In the rows, zero is written as 128.
One turn sends every row of this set to another row. A few are shown first. Where does it send the rows asked after them?
buf: [107 130 109 140  93 118 128 105  94 124 133 134 111 147 153 173 146 132
 126  94 135 130 128 154 153 145 145 109 118 137 104 110]
Gemog: [110 129 113 144  95 124 138 117  98 109 160 156 133 163 108 137 128 126
 117 159 146 147  98 130 134 140 152 144 102 143 115 101]
sebi: [122 131 117 152 127 123 121 100 101 109 132  85 106 142 136 142 152 123
  95  89 145 129 138 101 140 141 145 124 111 174 100 119]
tufof: [113 139 117 154 136 151  95 115 101 130 162  89 107 150 117 138 160 118
 125 143 150 113 115 146 138 130 134 150  99 149  90 118]
gade: [133 116 119 140 141 134 108 107 117 115 132 131 163 169  90 152 124 117
 142 116 142 138 101  99 160 157 145 122 111 132 114  97]
gup: [101 135 121 139 106 133 110  97 113 133 127 132 138 148 144 182 151 124
 114 100 131 125 139 150 167 139 144 107 124 135  94 106]
Gat: [137 110 111 135 128 122 117 111 110 110 129 128 147 173  91 141 119 122
 150 116 142 145  99 102 159 162 148 124 109 133 124  95]
Nizu: [103 134 126 143 109 140 118 109 118 118 152 154 161 164  99 148 133 116
 103 166 142 142 109 125 148 134 151 141 108 141 105  97]
mufi: [105 137 120 150 112 138 131 112 102 114 167 162 149 156 109 150 135 121
 109 157 147 138  97 126 131 134 148 141 103 143 103 105]
tomug: [108 126 108 134  85 114 126 105  98 123 126 129 110 152 148 166 142 132
 127  98 133 135 134 156 160 148 148 110 119 138 109 104]
Tev: [137 115 108 143 134 123 126 113  98 108 142 135 140 165  99 146 122 125
 153 108 146 140  89 102 144 161 145 123 106 134 121 103]
bifik: [107 134 115 148 104 131 137 115  97 111 166 160 138 158 110 144 132 124
 114 156 147 142  95 128 129 137 150 143 102 143 109 105]
Pev: [108 124 112 130  83 114 120 103 107 126 118 125 116 156 143 165 141 129
 124 104 131 136 140 155 169 147 149 110 123 137 110 100]
bilu: [106 127 116 130  88 120 112 100 114 129 115 124 127 157 139 170 142 125
 119 106 129 135 145 154 175 145 149 109 125 136 106  98]
Tun: [121 132 121 153 132 128 117  98 106 111 131  86 114 142 134 145 154 121
  91  91 144 127 140 100 142 138 145 124 112 174  97 119]
Divi: [116 136 112 153 129 143 102 118  95 127 163  88  96 151 119 133 157 121
 129 142 152 116 112 148 134 132 135 151  97 150  95 117]
nul: [119 127 110 143 113 132 101 120 101 125 150  79  90 160 112 122 151 122
 132 149 149 125 120 151 146 137 140 153  99 149 105 108]
sekel: [135 118 110 147 142 130 123 111  99 110 146 138 146 161 101 152 125 123
 150 106 147 136  87 100 142 158 142 122 106 134 115 106]
zit: [124 125 116 145 117 116 121 101 104 108 124  80 102 148 131 134 148 123
  97  94 143 135 143 104 147 144 148 126 112 175 107 113]
ditef: [123 125 118 143 117 118 116 100 110 110 119  77 107 150 127 134 148 122
  94  97 142 136 147 103 153 143 149 126 114 174 107 110]
nudas: [122 126 122 144 121 122 111  98 115 112 118  78 114 150 126 137 149 120
  91  98 141 134 149 101 155 141 149 125 115 173 103 110]
bup: [118 127 113 140 114 136  93 118 109 129 143  76  98 163 107 122 150 118
 128 154 147 126 127 151 154 137 140 153 102 149 105 104]
kasur: [110 126 114 138  90 122 134 117 105 110 152 150 135 168 103 133 126 124
 115 164 144 150 104 130 143 141 154 144 104 143 118  96]
Dad: [138 111 107 138 128 120 123 113 103 108 135 130 141 170  95 141 119 124
 153 112 145 144  94 103 151 162 147 124 107 134 124  98]
tolun: [105 130 124 137 100 133 120 111 119 117 147 149 155 169  96 141 129 117
 106 169 141 147 112 127 153 137 154 142 108 142 111  92]
dabib: [132 120 118 144 148 137 111 107 113 115 139 135 162 164  93 156 127 118
 142 111 143 135  96  98 153 155 143 121 110 132 110 101]
rabas: [118 131 109 149 119 136 105 120  95 125 158  84  89 155 117 126 153 123
 132 145 151 121 114 150 138 136 137 152  97 149 102 114]
busom: [102 136 117 143 107 132 116  99 104 130 134 137 131 144 150 183 152 127
 117  95 133 123 132 150 158 140 143 107 121 136  93 110]
kig: [120 129 124 147 128 128 109  96 115 114 122  80 119 148 127 142 152 119
  89  97 141 131 148 100 153 139 147 124 115 173  99 112]
pove: [103 137 125 148 114 142 123 110 111 117 161 159 158 159 104 151 136 118
 104 161 145 139 103 125 139 133 149 140 106 142 101 102]
kopez: [112 134 122 146 130 150  84 112 117 134 148  80 117 158 106 134 157 114
 120 152 146 118 127 146 155 130 137 150 104 148  93 108]
Zal: [109 126 119 136  92 126 126 114 113 113 146 148 145 170  98 135 126 120
 111 168 142 150 110 129 150 140 155 143 107 142 116  92]
fasef: [135 112 115 136 133 128 111 109 117 114 128 128 157 173  88 146 121 119
 146 117 141 142 102 101 162 159 147 123 111 132 119  94]
tugil: [133 121 114 147 148 136 117 109 105 113 145 138 156 161  98 156 127 121
 145 108 145 133  90  98 145 156 142 122 107 133 111 105]
Gozom: [115 129 119 141 121 143  86 114 116 132 142  76 109 163 105 128 153 115
 123 155 145 123 130 149 158 134 140 151 103 148  99 104]
modud: [119 132 123 150 132 130 112  96 112 113 127  84 119 144 130 145 154 119
  89  94 142 128 144  99 148 138 145 123 114 173  96 116]
mar: [104 134 113 143 102 126 124 102  97 126 137 137 120 143 153 179 150 130
 122  93 135 125 128 152 152 142 143 108 118 137  97 112]
bipo: [124 128 115 149 121 119 123 101 101 108 129  83 102 144 134 137 150 124
  97  91 145 133 139 103 142 142 147 126 110 175 104 117]
molud: [102 130 120 134  98 128 108  98 117 132 119 127 136 154 140 176 147 123
 115 104 129 130 144 151 174 142 146 108 125 135  99 101]
bifas: [112 138 121 152 137 153  88 113 110 133 156  86 115 153 111 139 160 115
 120 148 148 114 121 146 147 129 135 149 101 148  89 113]

kasur moves to Zal
Pev moves to bilu
dabib moves to tugil
Now these:
Divi moves to rabas
nudas moves to kig

One turn sends every row of this set to another row. A few are shown first. Where does it send the rows asked after them?
toz: [123 140 131 129 105 142  90 120 145 106 149 124]
vugu: [136 147 122 125 101 106 138 137 139 141 159 115]
nin: [124 168 120 158 129 114 113 131 151 121 113 154]
nem: [130 184 127 161 125 114 111 131 150 130 121 145]
keku: [105 183 129 158 123 108 104 127 142 121 136 158]
Tep: [123 140 129 129 104 141  89 121 144 106 150 123]
butom: [113 167 129 159 125 114 112 126 149 117 115 160]
sese: [108 161 123 141 114 124 113 158 153 128 136  92]
lik: [124 141 127 129 106 141  90 121 145 106 150 123]
fabu: [123 148 118 123 101 103 135 138 134 136 168 120]
guri: [126 145 151 132  95 104 151 127 149 131 143 116]
vegef: [112 144 155 132  92 102 147 124 144 126 148 123]
Mul: [123 169 115 158 131 113 110 135 150 121 119 153]
saz: [107 167 126 158 126 112 110 127 147 115 120 163]
gir: [ 95 161 119 140 114 121 109 159 148 124 147  97]
ruk: [106 156 150 146 105 127 119 143 155 124 121  95]
nuz: [127 185 118 159 128 111 107 135 149 130 129 146]
dimav: [100 147 135 127  98  96 139 131 137 124 169 128]
mub: [126 141 132 130 105 142  91 120 146 107 145 122]
Gor: [ 82 160 126 140 111 119 106 154 144 119 151 105]
noz: [101 146 148 130  94  99 143 125 140 123 159 129]
garen: [126 141 127 129 106 142  90 122 146 108 149 121]
fenap: [107 150 121 127 103  97 139 140 139 128 172 122]
lora: [119 142 154 129  89 107 142 118 136 133 148 125]
leki: [ 93 155 156 145 101 126 116 138 152 120 124 103]
zefu: [ 79 156 152 144 101 121 112 139 146 115 134 109]
sanu: [107 142 149 126  89 104 138 119 133 130 158 131]
lif: [133 144 148 128  92 109 143 124 141 138 144 118]
zisu: [116 183 142 161 119 113 109 123 147 124 121 154]
Raz: [103 144 137 124  92 102 134 125 130 129 168 131]
fof: [109 185 120 157 125 108 102 133 142 124 139 155]
Moso: [106 169 120 157 128 111 108 129 145 116 124 162]
pir: [108 182 138 161 120 110 107 123 143 121 128 158]
zed: [133 150 126 128 104 102 146 142 147 136 155 110]
zub: [139 145 134 128  97 109 142 131 141 141 148 113]
Pufe: [122 151 118 126 105  99 142 143 143 132 166 115]
Zusim: [128 140 127 129 106 142  90 122 146 108 147 122]
zun: [119 167 126 159 127 115 113 127 150 119 112 157]
tezef: [110 147 124 123  98 101 133 134 130 133 173 127]
Dur: [111 169 113 156 130 111 107 134 145 118 126 159]
lin: [ 75 157 140 142 105 120 108 146 144 115 145 110]
kan: [135 147 138 131  99 104 150 135 150 135 145 111]
zome: [124 140 132 130 105 142  91 120 145 107 146 123]
zokad: [128 140 130 130 106 143  91 121 147 108 146 121]
faz: [126 183 136 162 122 114 111 126 150 127 118 149]
nek: [117 170 110 157 131 112 109 136 148 120 124 155]
ruv: [112 158 135 145 111 127 117 152 156 128 125  91]
Kotis: [119 186 116 158 128 110 104 136 144 127 136 150]

nuz moves to zisu
tezef moves to zub
Now these:
guri moves to dimav
leki moves to Gor
nek moves to zun

One turn sends every row of this set to another row. A few are shown first. Where does it send the rows asked after them?
suf: [122 140 126 143 145 136 121 131 143 138 134 132 150 120 138 161 166 119
 146  98 139 150 150 127 116 133 113 112 139 115 115 134 132 119 119]
zizuv: [117 160 117 135 135 134 132 149 131 158 120 128 106 113 136 120 137 106
 131 139 156 113 119 100 144 129 134 132 136 121 128 131 139 120 138]
rebu: [112 153 117 137 131 131 118 143 137 150 121 125 102 121 133 130 122 101
 126 136 152 114 123 107 136 131 142 142 137 119 124 150 155 112 137]
bofo: [136 143 126 109 128 132 143 127 111 122 121 119 115 122 123  91 113 145
 120 133 120 116 112 117 135 130 131 108 107 133 144 102 114 146 125]
nim: [119 154 126 133 119 126 105 134 133 143 120 112 109 121 137 138 120  99
 129 132 153 106 128 110 136 120 141 139 134 124 127 149 153 106 142]
tuv: [160 137 125 121 111 124 141 111 121 119 129 127 127 140 126 133 142 162
 125 116 106 154 139 148 129 150 123 118  95 122 123 114 116 143 137]
Lumi: [140 142 125 135 124 137 150 129 131 134 124 124  98 117 126 101 151 139
 127 146 121 123 119 123 150 131 128 115 115 126 149  96 116 144 130]
sud: [113 140 120 124 158 137 125 137 128 134 133 138 159 124 133 147 136 125
 138  90 138 150 141 120 103 139 116 109 135 117 108 139 132 125 110]
bogut: [150 144 139 121 104 128 126 114 119 120 122 102 114 118 131 110 138 136
 128 137 122 108 124 126 145 114 128 108 108 137 152  98 112 135 137]
Sabo: [117 131 133 159 124 120 121 103 139 135 135 130 151 151 134 136 114 136
 134 119  93 141 143 151 117 114 138 122 125 121 145 165 158 125 137]
les: [104 130 133 167 150 126 126 115 143 139 131 133 147 133 143 120 138 127
 152 109 123 127 131 134 105 115 118  89 146 119 142 133 133 129 106]
pudo: [114 130 128 165 130 123 129 108 144 140 136 139 145 151 133 134 121 136
 134 123  93 146 142 150 120 120 137 125 128 117 144 165 159 127 135]
mupo: [160 137 125 120 111 124 140 111 120 118 129 127 127 140 126 132 139 162
 124 116 105 154 139 148 128 150 123 118  95 122 123 114 116 144 137]
dizuz: [107 149 125 146 124 127 113 134 138 147 129 129 129 134 129 148 128 114
 125 130 133 129 138 122 127 125 147 141 129 120 128 177 166 104 149]
Lema: [130 143 122 115 118 131 146 127 115 126 122 120 120 126 123  97 107 149
 119 123 127 118 110 116 128 135 125 106 109 135 137  95 110 151 126]
vez: [146 145 136 128  92 126 128 112 125 124 122 101 119 122 132 119 133 140
 129 127 129 110 123 126 139 118 121 105 110 140 147  91 109 139 139]
Vogar: [150 131 135 122 113 123 142 117 120 108 128 134 135 140 123 135 136 166
 124 108 100 154 139 145 123 150 120 117  99 127 121 118 121 146 132]
fova: [154 130 138 127 106 122 137 114 123 109 128 129 133 139 125 141 145 163
 127 110 101 153 143 147 127 146 119 117 100 127 123 117 121 142 136]
Kesam: [124 141 134 122 138 130 106 124 127 126 132 119 166 124 139 161 141 120
 143  88 139 139 149 125 106 124 114 105 132 124 114 137 130 115 120]
Vore: [103 130 134 158 150 125 122 114 136 135 130 130 153 135 142 117 125 128
 150 104 122 125 130 132 100 115 119  86 144 122 141 135 132 129 104]
gega: [111 130 128 156 133 122 127 108 137 137 136 138 151 152 131 129 107 139
 131 118  93 144 139 148 114 121 139 123 125 119 141 166 159 129 132]
muvi: [150 131 133 131 113 125 145 119 126 112 128 137 129 138 124 136 147 165
 126 113 101 157 140 146 128 151 119 119 101 124 121 117 122 146 133]
Zanoz: [135 143 120 144 113 136 154 128 138 138 124 126 102 120 126 108 149 142
 127 137 128 126 118 123 145 136 122 113 117 127 143  89 112 149 131]
tar: [116 161 122 112 134 129 121 144 113 146 118 118 123 117 135 115 105 111
 126 127 156 104 115  96 131 124 137 126 129 130 125 136 138 119 136]
dodov: [103 148 121 139 132 128 118 139 133 146 129 134 132 136 125 141 116 117
 121 128 132 131 133 118 122 129 148 141 128 119 125 179 166 107 145]
Lage: [107 149 126 136 123 124 109 132 130 142 129 124 137 136 128 146 115 116
 123 126 132 126 136 120 122 123 148 139 126 123 127 179 166 103 148]
gomos: [159 137 124 121 112 124 142 112 121 119 128 129 127 140 125 132 141 163
 124 116 105 155 138 147 129 151 123 118  95 122 122 114 116 144 136]
gebas: [111 153 121 122 130 128 111 140 125 142 119 119 112 123 132 128 102 103
 123 128 152 107 121 105 128 127 142 137 132 124 122 152 154 111 136]
Tiga: [127 162 130 127 115 126 110 135 124 147 118 107 118 113 142 132 132 102
 134 133 157  99 125 104 142 113 134 127 132 131 133 131 137 110 146]
kizu: [108 131 139 163 143 123 116 110 140 135 130 125 153 134 145 124 134 125
 154 106 123 122 134 135 104 109 118  87 144 123 144 134 131 126 109]

sud moves to suf
gomos moves to tuv
Zanoz moves to vez
Now these:
Tiga moves to tar
kizu moves to Vore
gega moves to pudo
rebu moves to nim
Lumi moves to bogut
muvi moves to fova
dizuz moves to Lage

One turn sends every row of this set to another row. A few are shown first. Where does it send the rows asked after them?
Zape: [122 131 127 133 127 101 106 126 147 105 114 125 121 120 132  93 143 111
 136 125 155 133 102 139 137 145 125 126 125 138]
marat: [142 129 136 152 156 119 134 127 117 136 143 148 112 128 128 107 142 121
 109 135 153 125 152 114 125 132 135 142 153 106]
gan: [142 105 139 105 109 149 142 132 117 127 114 127 131 136 150 134 128 127
 125 127 120 129 137 136 102 106 108 112 143 161]
Reke: [137 128 140 151 153 126 125 122 111 127 142 152 116 125 131 111 142 129
 108 142 153 121 145 120 120 131 140 145 154 105]
zami: [144 128 107 145 131  91 153 128 116 129 152 142 126 121 135 117 117 127
 158 126 100 116 135 136 120 124 121 149 128 117]
rogu: [120 123 119 107 127 127 142 142 135 114 138 110 110 124  95 158 116 136
 127 130 101 126 133 120 126 145 142 141 133 153]
sagit: [129 127 120 132 127  96 104 125 152 113 116 121 124 120 136  96 144 114
 133 133 155 128 104 136 141 144 134 129 127 136]
moduz: [138 142 120 131  97 108 132 111 133 105 149 148 123 119 134 114  89 131
 137 115 122 154 128 133 118 128 124 152 118 133]
Pogod: [129 131 122 104 126 118 147 138 137 115 144 114 114 113  97 159 125 136
 133 124 100 132 144 126 122 145 146 133 136 152]
nenor: [148 101 138 110 116 148 140 131 115 128 114 124 134 144 149 138 122 125
 119 131 117 127 128 139 103 113 111 120 139 167]
fiz: [121 124 127 135 127  96 106 126 153 113 106 125 116 118 133  93 140 114
 136 126 157 135 110 141 138 134 135 132 129 140]
Zolag: [150 119 121 124 150 120 149 109 125 131 123 135 137 117 148 105 112 127
 115 116  89 134 118 132 121 123 113 169 146 128]
nikep: [142 107 136 109 121 149 141 135 114 129 120 127 130 149 150 139 116 129
 125 133 129 130 132 136 101 118 105 113 137 167]
Zako: [130 122 123 105 120 123 146 137 135 113 145 117 114 119  94 160 115 141
 130 131 106 134 139 125 121 151 143 140 127 151]
las: [129 127 120 106 127 124 145 132 139 119 148 111 106 119  91 155 120 139
 126 129 101 134 140 128 118 140 144 137 133 158]
nafaz: [117 124 131 135 112 104 120  96 127 137 114 122 144 105 136 103 100 140
 128 132 115 135 139 135 121 107 110 148 138 139]
fafog: [129 127 124 138 128 100 105 130 158 117 108 126 112 125 141 102 143 113
 142 125 153 132 105 139 142 142 133 126 136 136]
rulil: [146  99 134 102 117 142 139 135 118 126 115 124 126 142 148 137 123 128
 124 128 120 134 133 135  96 106 106 114 134 157]
lon: [134 130 142 150 157 128 132 126 109 129 148 149 119 122 126 106 142 122
 106 137 149 127 139 113 125 132 134 142 159 107]
tega: [132 134 134 145 152 131 128 128 120 136 136 149 115 126 129 110 143 122
 109 143 155 133 156 119 126 131 139 147 157 105]

rulil moves to Reke
tega moves to rogu
nafaz moves to Zolag
Now these:
Pogod moves to Zape
Zako moves to fiz

One turn sends every row of this set to another row. A few are shown first. Where does it send the rows asked after them?
mebor: [127 109 113 144 119 142 150 129 143 142 142 145 121 106 150 138 132 123
 103 131 104 109  98 114 137 138 137 146 132]
fab: [113 116 111 148 131 125 129 128 142 130 131 127 142 141 123 105 117 111
 116 129 126 131 120 124 146 173 150 136 123]
ponal: [129 134 119 110 113 120 135 149  89 137 168 129 125 138 121 142 148 124
 129 109 144 138 125 127 121 137 112 145 133]
Fime: [120 139 117 121 130 154 134 112 104 108 111 124 113 115 133 134 118 126
 156 151 140 130 121 147 128  94 134 120 123]
bug: [124 136 108 117 143 118 120 102 108 115 137 111 113 129 127 136 118 119
 135 147 142 143 132 145 131  95 143 107 147]
gom: [128 135 120 111 114 119 136 150  92 138 168 129 124 137 123 143 147 123
 132 110 144 135 127 127 119 138 110 144 131]
rabur: [136 143 119 120 133 142 134 119 112 104 118 118 109 121 133 144 106 118
 154 155 143 124 128 140 131  92 131 121 131]
Rasun: [132 111 115 144 121 140 148 130 143 140 143 144 119 108 149 140 130 120
 100 131 104 108 100 112 140 137 135 147 136]
panuv: [119 120 112 147 134 118 130 133 149 130 134 123 140 139 124 109 111 109
 121 133 127 125 125 122 142 172 148 138 124]
veb: [130 110 114 144 120 141 149 130 144 140 143 144 120 106 150 139 130 121
 103 131 104 107  99 113 138 139 135 146 134]
Ziki: [126 134 119 111 113 122 135 147  88 138 166 130 124 137 122 140 150 126
 129 109 144 138 125 127 120 137 111 144 131]
kopak: [110 116 111 147 130 126 128 129 144 132 131 127 142 137 124 104 118 113
 122 129 127 128 121 126 141 174 150 138 120]
kiza: [136 141 119 122 133 146 133 115 104 103 114 119 111 128 131 142 110 117
 144 152 142 132 124 138 138  90 133 119 136]
Mit: [127 142 116 118 132 147 135 118 111 107 115 120 111 112 133 140 110 124
 161 154 141 123 125 145 123  96 132 122 122]
teza: [108 123 147 161 113 134 109 116 141 128 131 151 133 128 144 115 140 137
  93 138 119 127 139 128 136 120 119 135 145]
gutu: [101 124 143 158 112 134 111 117 146 131 132 152 134 115 147 114 140 142
 106 139 118 120 140 132 125 125 118 136 135]
fipe: [160 144 146 106 111 127 131 134 129 117 118 132 126 153 116 138 159 140
 126 131 130 135 117 112 111 134 127 118 121]
kugu: [113 133 108 118 141 127 119  98 102 117 132 116 114 127 127 129 128 125
 138 144 139 148 128 150 128  96 146 106 142]
Lubug: [150 143 144 105 110 131 132 132 129 120 115 135 128 144 117 133 165 146
 133 130 129 134 116 117 104 137 127 119 113]
gili: [162 146 145 106 111 123 133 137 135 118 120 131 127 147 117 139 156 140
 132 133 129 130 119 114 106 136 125 120 118]
mis: [122 129 147 157 117 117 112 127 158 129 140 143 129 120 148 126 126 130
 104 145 120 111 149 125 127 122 114 139 145]
pobo: [131 110 115 145 120 141 148 129 141 139 142 144 120 110 149 139 131 120
  98 131 104 111  99 113 142 137 137 145 137]
Favef: [123 125 148 160 116 123 110 122 148 126 137 145 131 129 145 123 130 130
  92 141 122 120 145 123 138 118 117 136 151]
tige: [128 109 114 145 120 143 148 128 139 141 141 146 121 108 149 138 132 123
 100 130 103 110  98 114 140 139 137 146 135]
tuvab: [106 134 106 116 139 126 121 100 107 119 133 116 116 115 128 127 126 128
 148 145 139 142 128 154 118 100 144 108 133]
bona: [114 137 106 115 141 117 122 106 115 120 138 113 114 113 131 133 119 126
 154 150 139 134 134 152 114 100 140 111 133]
fibi: [125 138 119 123 131 154 131 110  99 105 109 122 112 125 130 136 117 123
 145 149 141 136 119 142 137  92 135 118 131]
Kenab: [155 145 143 105 111 125 133 136 135 120 118 132 128 143 118 136 160 144
 137 132 128 129 118 116 101 138 125 121 113]
belem: [124 133 119 110 113 122 135 148  89 139 166 130 125 135 122 140 150 125
 133 108 143 138 125 128 118 139 112 145 129]
gok: [124 139 108 116 144 112 122 108 116 117 140 110 112 121 129 138 114 119
 145 151 141 134 136 147 122  97 141 110 142]
leped: [110 128 144 156 114 124 113 125 157 131 138 147 132 110 149 121 132 138
 113 144 118 111 147 131 120 126 115 141 135]
zalu: [125 135 119 110 113 121 135 149  91 139 168 129 125 134 122 140 148 124
 133 109 145 135 127 128 117 139 110 145 129]
Kof: [154 142 144 107 110 130 131 132 126 118 115 133 127 149 116 134 164 144
 128 129 129 137 115 114 109 134 129 119 118]
vule: [113 118 110 146 132 120 130 132 148 131 133 125 141 135 125 106 114 111
 124 133 127 124 124 124 140 174 149 139 119]
megor: [119 117 112 147 133 120 129 131 144 129 133 124 141 142 123 107 113 108
 116 131 127 128 124 121 146 171 149 137 127]

kopak moves to panuv
Fime moves to rabur
Now these:
Kenab moves to fipe
tuvab moves to gok
leped moves to Favef

